In the data rows, the value 128 means zero.
Here are some points:
[ 92 147 126 153 103 101 139 173 106 101 106 116]
[166 177  95  91 137 173 146  92 153 130 149 117]
[186  91 156 158  93  97 113 126 147  98 103 113]
[160 177 123  91 160 178 145  92 177 138 144  97]
[159 128 129  91 117 106  97 147 108 112 114 112]
[ 92 131 149  99 125 115 156 136 103 140 152 114]
[113 151  91 166 184 126 132  95 118 121 120 109]
[ 92 129 136  91  93 108 126  94 133 163 174 110]
[118 104 163 145  93 129  93 129  93 109 118 108]
[ 92 136  95 110 117 114 104 117 106 123 107 124]
[128 143 149 116 138 122 107  93  93 105 102 102]
[ 99 132 141 164 172 176 212  92 225 115 111 108]
[152  91 180 155  93 101 109 111 120 116 118 117]
[111  98 128 174 100  93 118 137 118 144 150 163]
[112 128 134  96 140 115 162 172  93 129 131 103]
[120 147 140  91  98 107 115 116 139 160 180 105]
[190 112 141 168 172 118 118 161 123 102 111 115]
[152 102 157  91 112 112 170 146  97 107 116 110]
[173 153 119 165 191 132 212 123 153 136 112 133]
[186 127 120 103 190 195 103 134 112 108 113 100]
[ 92  91 178 149 148  93 113 121 123 109  95 156]
[ 92 137 155 107 119 113  99 115  98 123 121 105]
[139 117 122 141  93 128  97 139  93 101 122 113]
[108 151 123 147  93 124 124 147  96 152 131 204]
[ 92 150 157  91 145 120 149 104 157  95  95 113]
[ 96 132 139  91 111 144 142 145  93 142 142 100]
Then 10 other points, each followed by its number:
[ 92 172 109 175  93  93 136 146 101 153 137 182] 0
[163 144 109  91 105 110 147  92 135 111 117 109] 1
[ 92  91 166  91  99 112 101 161  93 113 121 114] 2
[123 107 133 152  93 104 128  92 104 100 117 116] 3
[159  91 179 170 149  93 158  92 209 137 142 127] 4
[149 123  94 139 151 177 173  92 183 122 132 104] 5
[160 124 138 162 135  93 136 115 141 168 129 218] 6
[169 129 105 122 184 191 173 109 184 108 115 103] 7
[155 109 103  91 108 152 105 149  93 117 122 107] 8
[124 173 129  91  93 125 121 150 132 121 139 110] 9
Which of these numbered points is nearest to each point below, ignoring the direction in which the first points spread most? Its number follows each.
[ 92 188 114 159 132  93 149  92 162 174 180 131] > 0
[ 92  91 183  91 121 143  93 122 137 140 138 106] > 2
[ 92 139 139 135  93 125 207  93 170  95  97 124] > 3
[ 92 200 111 135 113 130  93 158 103 110 103 112] > 9
[148  91 136 145  93 119 149 115 136 123 133 175] > 5
[112 167  91 117 106 117 131 150 118 118 125 116] > 9
[ 98 129 130 164 111  93  93 155 103 166 158 172] > 0
[112 184  91 176 129  96 174  92 167 117 122 137] > 0
[133 142 135 169 168 154 152  92 141 117 102 130] > 3
[143  91 164 172 134  93 201  92 214 189 206 152] > 4
[117 176  91 148  93 120 182 169 121 115 112 134] > 0
[ 92  91 153  95 135 118  93 153  93 129 110 115] > 2
[159 130  94 109 158 180 111 149 126 109 118 113] > 8
[ 92 104 138  91  93 107 113 103 120 159 166 106] > 5
[140 107 115 130 133  93  93 172 125  95  95 126] > 7
[ 92  91 168  91 184 190  93 173  93 119 122 101] > 2
[170 145 117 157  95  97 124  99 177 181 195 121] > 5
[ 92  91 163  91  93  96 142  92 154 130 115 195] > 5
[154 151 102  91 104 109 142  92 185  95  97 114] > 1
[119 118  91  91 101 140 118 131 115 120 122 129] > 8
[176  91 159 141 163 185 105 121 130 114 105 110] > 7
[180  97 172 127 130 133 121 108 142 109 100 102] > 7
[188  94 159 112 183 186 116  95 160 106 108 100] > 7
[117 127  93 165  93  93 120 144 110 194 206 194] > 0
[145 116  91 166 179 127 156  92 158 134 147 100] > 5
[164 123 145  91 115 152  93 131 103 117 119 123] > 8
[107 167 102  91 118 120 131 167 112 133 116 103] > 9
[102 177  91  91 118 115 101 148 119  98 105 107] > 9
[ 92  91 165 171 152 147 208  92 216 116 107 184] > 4
[ 98 180  91 106  95 105 154 150 123 129 136 124] > 9
[189  91 148  91  93  99 147  92 157 108 119 114] > 1
[146 161 138  91 119 147 160  92 176  95  98 110] > 1
[158 129 132 109 197 194  93 169  98 133 136  96] > 8
[172 101 126 138  93 118 125 122 102 255 255 253] > 6
[114 144  91 166 181 132 190  94 145 123 120 106] > 3
[119 124  91 124 133 136 117 163  93 217 220 176] > 0
[100 137 127 170 158 114 204  92 229 107 118 119] > 4
